In the rows, zero is written as 128.
Rows swapped in pairs by one turn or mirror: which row each one swaps with
j_329: [124 167 137 146 119 121 101 126 116 118 148 123 154 127 144 120 133 102
  87 135 139 143]
j_786: [148  96 129 104 133 112 124 145 145 101 118 137 120  90 131 148 104 111
 139 130 140 118]
j_611: [124 142 173 136 130 107 120 116  97  88 124 110 116 138 132 114 132 123
 132 121 161 172]
j_873: [164 131 132 125 114 143  91 155 120 118 114 119 104 129 154 128 119 155
 131  97 125 164]
j_575: [131 137 130 147 118 158 126 123 137  99 182 106 114 119 165 110 111 106
 146 145 103 166]
j_841: [121 135 169 111 137 117 116 111 110  94 136 111 128 145 126 112 120 111
 151 116 163 168]
j_282: [110 112 146 107 154 102 120 127 131  93 141 123 112  83 145 157 138 149
 116 152 138 134]
j_521: [113 109 108 149  94 118 141 133 143 123 155 141 117 126 127 121 113 152
 101 158  95 132]
j_25: [119 152 150 144 107 119  89 156  83 107 130 127 102 118 101 138 107 144
 130 131 128 127]
j_622: [155 146 122 123 109 117 158 137 105 100 128 109 115  96 122 132 146 161
 158 156 155 138]
j_780: [117 108 134 112 122 127  97 118 100 114 164 123  96  76 143 119 139 137
 144 161 142 124]
j_197: [162 104 146 132 118 140 137  90 155 134 132 150 131 111 134 131 134 122
 120 153 115 140]
j_64: [135  99 170 111 148 138 131 152 142  94 158 142 106 145 136 116 123 124
 116 151 107 129]
j_13: [124 154 117 155 112 165 100 135 149 101 134 118 125 113 140 159 101 173
 128 137 127 119]
j_601: [114 133 147 102 158 139 141 136 121 106 127 133 156 137 111 153 137 132
 145 111 134 134]
j_389: [139 142 128 150 108 166 121 111 142  97 180 109 115 115 163 126 132 104
 137 148 107 163]
j_970: [156 128 145 157 125 158 119 118 134 102 182  94 116 146 162 121 121 114
 146 141 106 165]
j_344: [133 140 149 128 102  96 113  95 109  92 157 115 130 113  95  94 121 118
 142 123 146 135]
j_678: [119 103 113 160 124 111  97 156 155 123 145 133 133 118 115 141 102 161
 137 130 120 115]
j_962: [132 113 146 137 167 152  98 147 132  96 126 121 165 119 149 136  98 149
 146 148 131 134]
j_248: [129 159 129 152 105 164 103 145 149  97 133 118 122 111 131 157 101 170
 137 127 119 148]
j_659: [106 105 129 110 135 101 104 119 126  93 138 133 107  86 150 150 124 145
 113 148 147 115]
j_571: [130 153 112 136 124  86  99 128 127  85 171 116 122 101 144 110 130 148
 161 113  98 155]
j_50: [135 147 133 148 114 110 104  97 129  98 150  88 133 130 176  94 121 145
 142 152 130 128]
j_932: [137 140 122 157 115 159 104 143 137  94 148 106 118 107 138 147 101 188
 134 138 132 123]
j_748: [133 167 124 146 117 162 103 146 151  97 143 121 116 110 135 136  89 170
 121 124 119 132]
j_957: [130 117 132 118 111 140  95 123 100 113 187 106 120  84 140 105 143 151
 136 134 100 157]
j_679: [141 124 119 155 123 122 129 114 137 143 174 107 136 144 131  95 134 109
 147 125 146 147]
j_531: [149 141 136  97 138 125 125 143 129 124 159 105  91 108 142 129 158  94
 141 142 121 132]
j_640: [125 111 165 142  96 118  93  84 116  89 139 144 137 107 107 136 117 154
 154 131 114 127]
j_276: [154 110 133 168 141 120 123 149 136 103 129 125 145 119 127 147 108 154
 117 144  82 147]
j_879: [118 121 148 162  97 134 117 111 143  85 111 128 134 107 100 110 138 152
 166 118 124 141]
j_242: [129 144 149 156 123  95 104 130 138 101 138 127 141 112 108 120 171 125
 147  93 127 147]
j_763: [160 118 165 117 133 130 110 147 137  96 123 155 119 128 164 153 152 147
 127 140 135 117]
j_982: [159 140 109 131 147 133 123 151 100 128 143 143 139  98 156 128  97 134
 134 118 141 164]
j_674: [118 141 166 132 143  93 119 131 110  96 139 121 124 139 134  96 123 123
 136 102 152 162]
j_141: [126 134 176 135  95 124 118 121  91  90 159 127 132 119 139 111 161 147
 162 151 145 136]
j_207: [139 113 136 135 105  99 135 134 118 153 136 149 136  87 139 153 125 126
 129 144 134 154]
j_556: [ 87 138 136 119 122 108 120 171 148 102 130 102 150 109 147 148 126 131
 153 141 119 148]
j_805: [117 138 152 132  98 138 139 144 119  97 140 113  97 125 127  84 131 163
 126 142 160 114]
j_359: [138 113 167 112 101 138 119 130 104 117 151 123 152 157 109 124 129 133
 119 108 137 157]
j_781: [104 129 124 138  94  91 140 102 100  98 137 125 118 128 156 128 143 122
 118 135 127 113]
j_777: [176 125 129 158 122 139 116 158 128 107 121  99 122 120 143  87 127 143
 106 115 124 132]
j_798: [118  88 124 111  87 114 119 140 139  97 141 111 120 103 148 138 158 146
 114 120 129 112]
j_193: [135  98 173 157 157 139 125 132 139 106 140 133 128 105 109 133 127 103
 145 115  98 135]
j_971: [139 157 117 142 110 138 132 103 104 108 157  95 136 119 105 143 120 125
 111 139 154 165]
j_589: [151 135 164 117 140 123  80 139 117 104 120 128 101 152 125 127 120 132
 152 111 142 150]
j_326: [106 109 141 107 145  94 124 140 127 114 146 138 118  85 154 135 119 146
 112 141 147 127]
j_115: [131 130 104 102 145 163 127 136 136 116 124 119 117 110 112 127 121 159
 158 106 128 157]
j_703: [138 147 126 152 110 152 111 143 151  96 133 123 122 113 143 163  98 177
 132 132 128 125]
j_201: [151 145 120 164 117 127 153 118 126 113 145  79 142 109 132  94 148 148
 139 136 128 150]
j_698: [142 133 144 126 112 116 139 152 155 124 163 119 140  91 120 150 157 121
 145 161 102 121]
j_644: [125 115 108 136 127 113 113 140 150  71 130 100 115 116 125 179 130 122
 133 132 104 150]
j_658: [142 145 145 152  92 111 142  99 136 140 129 104 103  99 122 114 124 156
 139 129 142 115]
j_969: [167 123 146 149 146 107 118 132 107  70 142 140 119 133 113 144 143 117
 122 145  95 143]
j_915: [147 113 149 129 113 122 124 152 128 114 168  94 139 106 120 104 115 161
 142 162  85 148]
j_377: [152 154 149 183  92 125 122 159 111 111 125 128 136 128 114 126 137 113
 126 120 133 130]
j_139: [167 105 142 121 123 151 129  98 141 108 115 128 120 109 150 130 141 117
 157 113 149 134]
j_699: [124 120 111 144 105 116 105  94 102 104 155 131  97 124 136 108 114 128
 116 135  88 152]
j_498: [105 134 125 110 109 130 135 131 138  82 138 131 124  69 134 102 143 153
 120 116 156 142]
j_877: [138 139 145 158 118 157 125 110 130  89 186 104 129 128 157 121 134 102
 154 139 112 161]
j_323: [130 142 135 155 119 161 121 110 135 103 180 100 130 140 159 123 126 103
 155 147 109 165]
j_371: [122 133 120 146 132 158 149 147 151 110 140 119 134 150 104  98 145 131
 133 110 127 155]
j_771: [127 122 165 113 117 107 125 127 134  95 137 158 127 136 136 119 106 113
 120 121 110 183]

j_659 pairs with j_841
j_780 pairs with j_589
j_323 pairs with j_13

